In the data rows, the value 128 means zero.
Here are some points, one per row:
[ 85 131 146  60 133 105  59 112 129  94 180 131 124 106 129 143  91  94
  86  77  42 102 108 122 128 152 130 109 125 102  85 114]
[130 143 116 151 129 182 187 133  89 108   9 122 117 139 159 142 114 158
  84 196 215 172 126 157 115  98 150 145 133 140 160 195]
[160 104 149 109 102 155 157 118 160 148 101 100 117 128 134 160 210 185
 104 114 129 149  96 106 131  98 147 151 107 187 151 175]
[111 115  61 157 123 112  55 168 141 160 156 132  90  48 127 114 205 112
 145 133 100 129 112 125 129 161 105  98 112 114 134 147]
[111  36 124 164 108 131 114 109 140 128 127 121 179 101 140 201  82  70
 114  79 137 155 170  99 137 123 179 116 151 138  79  73]
[168 107 123 158  90 101 144 144 103 137 151 157 151 118 122 144  88 110
 124 118 193 117 138 116 141 180 187  86 133 132 103 145]
[169  90 100 152 193 125 164  51 143 112 179  81 176 138 178 133 110 135
 124 121 196 144 161 110  97 118  84  66 156  86  76 172]
[106  83  47 147 122 134 138 177 115 122 111 113  86 130 162 102  80 152
 178 103 154 136 178 159  84  95 128  80 146 162 123 101]
[109  85 113 112 117 174 199 135 180 109  41 137 123 112 120 124 163 125
 136 101 163 142 127 106 104 140 166 148 147 183 207 165]
[175 255 193 125 134  96 147  94 161 217  79 107 111 213 110 136 176 161
  82 194 111  75 174 184 129  98 106 223 152 105  69 185]
[214 135  64 153  35 156 109 130  87  90 141 175 165  72 139  87 146 112
 162 131 129 126  91  89 134 112 165 174 122 126  90  96]
[149 104  86  80  60 132 130 149 144 132 152 151 101 154 142 149 113 130
 145 160 117 134 107 113 136 187 207  84 121 150 116 146]
[157 213 112 162 173 128  65 144 170 133  98 135 126 122 125 125 172 165
 137 219 101 117 115 181  80 120 123 167 114  95 101  97]
[ 86 156 176 125 165  79 109  97 129 118 105  97 134 176 195 107 136 199
  33 125  99  61 160 133 104 138 109 163 154  70 126 162]
[146 132 156 100  94 164 111 148 101 143 159 156 114 114 171 108 161  88
 159 100 117 178  78 160 124 103 118  63  82 129 129 144]
[174 130 153 151 156 135 156 140  91  99 121 137  87 157 104 114 101 147
 168 153 111 140 109 129 142 136 118 116 134 177  91 121]
[ 63 107  63 160 127 154 164 138 146 131 148 111 116  95 101 163 125 159
 131 117 102 146 103  97 173 120 125 137 185 197 159 110]
[162 182 116 102 129 155 172 108 141 167 110 101 121 136 169 145 178 172
  73 119  72 134 136  96  41 116 125 148 103 140 132 118]
[101 136 162  70 166 106  89 124  86 124 104 164 163 155  86 115  84 118
 162 120 126 148 127 135 118 183  97 174  62  38 130 127]
[146 162 151 109 126 132  92 122 169 164 156 140 139 182 111 128 111  87
 123 135  63  58 121 146 131 140 118  71 123 142 114 127]
[ 98 133 170 137 144 166 127 167 150 130 134 103 128 117  99 132 179  82
 137 121 130 153  92 144 126 136 127 140 143 113 171 122]
[ 92 100 113 105 162 129 123 158 195 117  74 101  65 152  92 135 155 155
 142 114 150 148 150 157  76 146 139 134 141 146 136 109]
[ 83 109 208 138 122  71 149 169 153 123  62 183 151 120 115  86 115  94
 141 175 124 126 102 118  96  93 109  69  89 116 140 134]
[153   5  48 122 101 147 139 148 105  80 172 139 139  84 134 152  87 106
 140 152 115 195  52 146 161 142 129 129 175 157 157 130]
[184 119  96 162  50 129 124 121 124 210 125 153 141  89 134 200 111 134
 139 139 121 159 116  74 123 101 152 101 145 200  93 148]
[158 174 129 159 160  79  95 127 152 171 133  90 164 128 125 129 133 146
  83 163 141 186 156 152 150 146  99 155 160 147 219 143]
[132 138 146 121 138 122  65 135 145 174 117  54  92 122 171 161 190 149
 104 163  78 144 119 129 118 132  70 144 112  98 145 151]
[165 139 147 130  94 145 151 129 150 116  79 114 100 193 119  91 174 171
  84 190 156 145  94 130 111 149 152 148 108  77 156 188]
[131 185 125 172 112 162 158 176 142  91 113 137 101 123 118 149 137 134
 101 158  75 137  73 132 181 124 156 150 165 179 172 106]
[142  83 116 156 161 103 151  88 129 123 176 101 197 141 142 152  94 121
  98  88 199  91 161 102 141 126  99 112 133 141 156 166]
[127  89 170 134 114  98 144 130  99  70 122 149 114 153 147  87  77  98
 186 138 181 133 173 137 118 212 177  73  88 132 128 135]
[126  70 126 111 171 119 169 149 122  79 117 162  77 106 127 120 134  93
 105 136 178 162 107 140  66 152 174 152 156 125 132 169]
[124 161 132 149  92 140 144 131 124 180  89  99  93 112 115 184 109 142
 162 133 146 195 161 118 136 187 158  82 146 174 178 169]
[ 61 101  82  76 155 137 103 151 114 111 144 122 174 101 111 148 120  80
 211 134 152 145 128 148  64 115 176 107  92  98 139 126]
[112 154 124  97  63 135 101 137  98 173 157 134 138 116 136 107 146 127
 135 137 162 170 121 173 118 102 143 128 141 146 134  97]
[155 132 157 150  90 107 133  86  82  80 144 121 108  96 123 116 142 118
 180  96 129 168  94 109 162  72  86 152 178 147 171  65]
[ 85 121 156 160 153 141 139 156 124 151 158 112  86 117 125 111 133 109
 126 113 111 117 127  84 127 132 154 138 163 146 129 118]
[125 192 161 141  83  82 124 139 121 212 192  97 123 100 118 176 188 122
 135 122 137 110 146 119 153 112  46 120 107 165 119 101]
[126 158  85 142 123 147 124 107 141 103 142 125 165 113 121 120 139 158
 115 176 100 117 125 121 153  82 159 185 148 142 114  59]
[132 114 169  54 145 107 169 112 113 131  89 130 108 145 164 165 154 139
 125 117  92  62 112 114 129  85 119 118 105 124 113 175]
[ 97 154 144 131 127  93 114 167  67 129 123  89 126 118  97  96 136 136
 155 106 107 146 142 128 131 159  79 119 126  67 149 117]
[167 187 131 144  71 102 149 134 122 132 104 116  98 113 117 124 199 129
 164 191 131 194  62 133 142 157 114 117 109 129 131  94]
[152  97  99  99 128  97 124 100 115 149 176 139  73 116 101  83 107 131
 170 122 163 153 123 141 155 137 166  88 139 135 135 182]
[ 77 164 213 101 168 115  90 117 105 128 143 157 181 122 143 153 122 115
 108 117 129  60 154 133 110 112 119 136 113 110  89 124]
[120 210 114 140 130 123 142 158 217 105 112  59 145 107  83 118 142 172
 142 131 106 115 129 121 132 111 111 173 146 118 201 125]
[117  89  65 153  97 145 113 115 132 117 201 113 154 147 132 134 129 167
 106 140 104  36 145 122 137 113 154 152 140 153  81  94]
[ 90  80 129 117 126 125  82 115  91 161 111 149 174 154 104 193 131  62
 140 107 138  87 141 124 151 133  54 113 129 136  69 100]
[148 132 131 172 191 134 115 110  82 103 135 139 107 155 145  97  85 181
 139 114 212  84 145 121 116 133 106 146 139  53 140 123]
[165 124 115 112 173 122 157 129 195  86 127 159 116 195 116 101 142 172
 158 149  99 147  94  90 128 159 157 139 134 144 102 113]
[127 188 107 110 138 110 103  54 161  89 121  86 121 124  79 121 122 152
 118 102 113 104 120 194 104 117 141 134  92 118 122 114]
[121 115 140 151 100 140  84 170 117 160 101 108 143  92 113 134  87  99
  91 133 102 165  71 131 134 126 164 113 116 157 149 138]
[120  96 104  78 123 159 146 194 136  85 126 184 165 120 110 115 102  90
 150  31 110  96  81 118 147  63 167  74  95 119  84 100]
[145  89  92 122 130 182 120 182  51 158 125 158 112 139  99 107 117 123
 123  98 136 100  80 101 113 109  86  95  73 119 112 110]
[114 118 145 119  73 165 106 167 112 101 118 156 118 128 133 133 121  88
 124  84 114 134 144 122 136 143  97 118 188 127 135 128]
[204  96  87 116 143  77 135 107 161  99 109 139 131 140  98  79  61 130
 113 105  90 108 141 150 129  85 119 157 139 101  87  92]
[102  52 101 121 140  91 105 123 126 158 151 126 192 134  93 108 107 141
 216 166 156 110 175 146  78 121 146 114  90 120 143 141]
[148 101 112 144 168 175 142 147 151  79  89 150 137 183 146 140 111  94
  87 139 107 126 167 139 119 107 135 105  99 140  93 170]
[ 73 113 172 124 203 149 171 147 107 137 215 137 179 110 115 153 113 138
 143  82 156 150  79 119 134 133 117 155 111 121 144  91]
[163 135 164 123 127 112 103  90 168 118  82 170 155 133 164  73 121 117
 103 140 171 111 212 129 118 136 128 137  85  84 100 159]
[116 143 149 197 159 139  86 153 138 132  95 109 120  95 121 122 137 131
 139 110 147 169 175 126 120 122 170 104 140 176 112 118]
[144 187 129 148 168 160 144  81 123  88 194 110 175 129 135 120 127 113
 199  85  64 110 111 147 123 109 121 171 140 128  85  73]
[179 151 146 130 118 115 135  66 157 124 102  90 121 160 163 140 103 181
  96 152 162 113 189 159 162 167 112 114  82 133 111 127]
[119 115 146  98 119 106 206 106  64 112 109 195  95 153 166 158  76 174
  52 129 139 125 185 103 143 121  95 159 173 104 108 151]
[167 138 101 151 139 104  91 134 121 151 160 164  96 142 155 130 110 142
 156 136 135  98 165 132 201 169  89 117 108 105 139 125]
There is one direction along which these points spread out most. Take the direction at right angles to it along which they spread out most. Then take the direction at right angles to both along which they spread out most. Go by this last direction. Where along it does each point below lie, from 0 to 99? The average is 50, and the first point in the table lies past the average. One standard deviation of the points above along it is 16.
[137 107 120 104 116 133 122 129  88 205 157 176 161 160 160  95 182 129
 119 137 158 109 154 108 150 102 136 164 105 162 114 148] -> 50
[165 160 170 130  94 150 179 125 120 121 162 163  66 116 114 143 111  84
 170 134  98 157  69 110 157  73 135 138 197 162 213 156] -> 56
[136 131 177 194 135  69  91 118  79 133 148 139 134 118 160 121  67 105
 166 130 116 114 173 112 148 189  68 128  74 106  88  69] -> 62
[ 87 144 108 133 195 153 111 120 134 160 136  80  84 116  78  99 171 128
  52 126  94 138 153 151 137 125  89 131 126  92 166 146] -> 60
[ 41  79 137  65 129 122 146  95 178  66  61  94 123 139 142  96 177 134
 122  56  91  78 113 104 137 127  98 152 148  97 100 118] -> 53
[112 151 110 128 141 109 132  58 120 109 174  62 128 110 134 125  92 111
  84 106 140 118 131 134 139 137 134 124 210 139 182 126] -> 52
[100 167 102 147 106 144 108 118 155 118 151 141 146 120 111 103 183 118
 159 127  72  97  81 117 142  84 187 111 131 123 111 117] -> 75
[150 110 168  88 134 142 192  66 156 135 100 132 129 102 138 168  59 139
  76 113 171  60 183 143 121 103 192 109 112 108 115  55] -> 33
[ 71 159 152 147 113 162 117 159 109 124 164 123 147 106 125 101 140 101
 130 124 120 173  62 124 131 179 140 181 133 120 148 150] -> 63
[ 62  98 120  74 134 121 116 162 110 137 120 165 115 150 124 127 122  87
  81 169 166 158 174 129 161 145  40 129  71  79 139 151] -> 41
